A single turn carries every row of the set below to another of its rows. Some are shown first; where does it send the rows asked next?
Lepir: [ 22.0  -6.2  22.8  28.6   1.4 -16.5 -13.3  -1.7 -17.1   9.9  -0.2 -10.0
   3.4  -3.8   4.1  -5.6  14.6]
Mol: [ 12.7 -16.8  19.3  23.5  -3.1 -21.3  -6.5  -5.7  12.3  -3.8  -6.1  -3.7
  29.8  -5.6 -20.5   6.5   1.1]
tet: [ -1.7  17.1  -8.2 -14.5 -11.1 -17.8   4.6  15.6  19.3  12.0  15.5  -4.8
  16.9 -26.1 -29.8  -6.1  -0.9]
Gilo: [ -1.8   1.7   7.6   1.9 -13.8 -13.1 -13.6  -5.3  17.9  14.7  14.6   5.2
   8.6  17.5  22.8  -1.6  32.6]
tazok: [  3.9  12.1  22.0  24.5  -3.8  13.1   7.9 -15.2   2.8  12.1  -3.2  20.3
  12.2   8.8  11.6  -1.7  28.1]
munu: [ -1.6  11.6  15.2 -27.3 -25.7   6.7   0.0 -14.3  -9.6  23.6  16.4   0.1
  -5.7  -1.8  14.5  17.2  13.0]
Ged: [ 13.3 -17.4   1.4  20.0  14.3  -9.9   1.5   0.2 -14.2   9.2 -20.8 -13.6
  11.2 -26.8 -19.4  14.1  18.4]
zipa: [ 31.8  16.7 -10.6  14.8  -6.1  -7.6  -6.6  20.7   5.7   6.2  19.3  -4.3
 -10.2 -24.9  -5.1   1.7  29.2]
gimom: [ 24.2   2.5  -7.4 -13.5  -8.7   5.7   3.4   6.4  -0.6 -16.4  12.2  11.1
  -8.1   6.9   0.4 -17.6   1.8]
Konot: [  0.4  -3.6  14.4  13.8  -5.5  35.1  -8.2  -7.3   1.8   7.0  -9.9  -0.1
   3.0   4.9 -21.8  25.3 -10.5]
nez: [  6.0 -12.7   0.1  -5.8 -16.2  -7.6  17.7 -10.2  35.1 -14.9 -15.0  -4.6
  -9.3  -5.4 -28.4  12.6   9.3]
pese: [ -0.4  23.1  39.9   1.4   2.7   6.2  -0.9 -22.3  -4.8   6.8   4.3  -6.8
   6.5   6.0 -10.5  27.2  22.7]
Tadi: [ 15.4  22.2  17.4   9.1  -5.7  -1.3   3.2  29.2  40.3  -2.4  14.7   2.8
  -1.0 -12.1   0.9  11.6   5.3]
bok: [  2.9  -3.8  19.1 -18.1  20.4 -11.7  12.3  13.0  30.2  -6.9  -7.1 -15.0
   9.6   7.6   9.2  16.0   7.0]
nikof: [  4.8  -2.9  16.8 -23.2 -26.4  14.0  20.2  -9.0  13.6   1.5  13.1  17.3
   2.3  -1.2 -11.9  21.2  -7.1]
Rika: [ 16.1  20.9  24.5  -3.2 -14.0  22.9 -15.7   8.6   2.8  17.7 -22.1  -7.6
  16.4 -22.7   2.4  20.7  17.8]
bepim: [ 20.0 -29.6 -11.8 -11.6  10.3  -3.4  -8.5  11.6  11.2  -4.1  -7.6  12.4
  -8.7  -0.6 -19.8  21.3  12.7]
vovel: [-21.2  23.0 -16.1  -3.7  -2.3 -14.1  -4.9   0.8   0.2  -7.0  -5.7  -4.0
   7.8   1.0 -18.2  31.0  29.0]
fug: [  5.9  10.5  -6.5 -25.7  10.5   6.3 -16.9   7.8  -8.1   3.5 -13.4 -20.4
  13.1 -30.3  -4.8  12.3  26.4]
lamap: [ -9.9  -4.3  -9.7 -29.3  22.0 -16.6   9.2   5.0  -8.1  15.0   4.2 -10.3
  -0.4   0.8   9.5  14.3  11.7]
tata: [ 14.9  16.6  33.5  -8.9  12.7  -1.6  -3.7  -1.7  -9.1  -5.4  26.2  -9.0
 -15.9   7.7  -8.4  -1.1   4.9]
vevem: [ -7.4   3.2  -2.0   6.6  -3.4   6.3  -6.5  19.2  13.4 -10.5  10.3   6.4
  27.6  -3.9 -22.7  15.4 -18.3]
fevot: [ -4.5   6.4  -4.2   9.5  -1.5  -4.8  11.2  29.2  -5.8  32.4  -9.9   7.7
 -19.9 -22.2 -12.4   9.8  25.3]
siza: [ -4.3   1.6  28.5   2.8   1.4   2.7  12.8   5.7   0.9  29.3 -38.1   0.3
  -5.0 -13.0   1.3  14.4  11.6]
zufe: [ -5.5   7.1   2.6  -2.7  -9.6 -40.0 -16.8   0.8   9.4   4.2  17.6 -11.7
   1.4  12.1 -13.0  20.9  11.5]
luvum: [  6.7 -11.6   4.3 -16.5   8.8  11.2 -28.1  -1.2   8.2  15.3  -1.7   0.4
 -31.9   4.2 -10.7  -3.3  16.4]
parib: [ -4.2  13.0  -7.3 -12.9 -23.4  20.6  16.0   2.8  -3.9  24.2   4.5   6.3
   5.1 -30.7  -5.8  26.8   8.9]
Tozen: [ -8.8   1.4   6.7  16.8 -20.5   9.1   5.9 -26.3  24.2  13.8 -20.5 -17.3
   9.8  -7.2 -17.9   1.6   4.7]
sanak: [  3.8  18.4 -14.7   8.3   1.9  10.3  17.2  14.0 -12.1 -22.3  -8.1   8.4
  -6.6   0.5 -20.8  -3.5  23.0]
kig: [-11.6  13.4   2.1  -5.8  -2.0  -3.4 -28.3  11.0  10.8  29.1  10.5 -13.0
   3.1  -5.0 -17.1 -22.0   9.8]

Lepir moves to nikof
Konot moves to siza
And these:
kig moves to Tadi
lamap moves to zufe
fug moves to Gilo

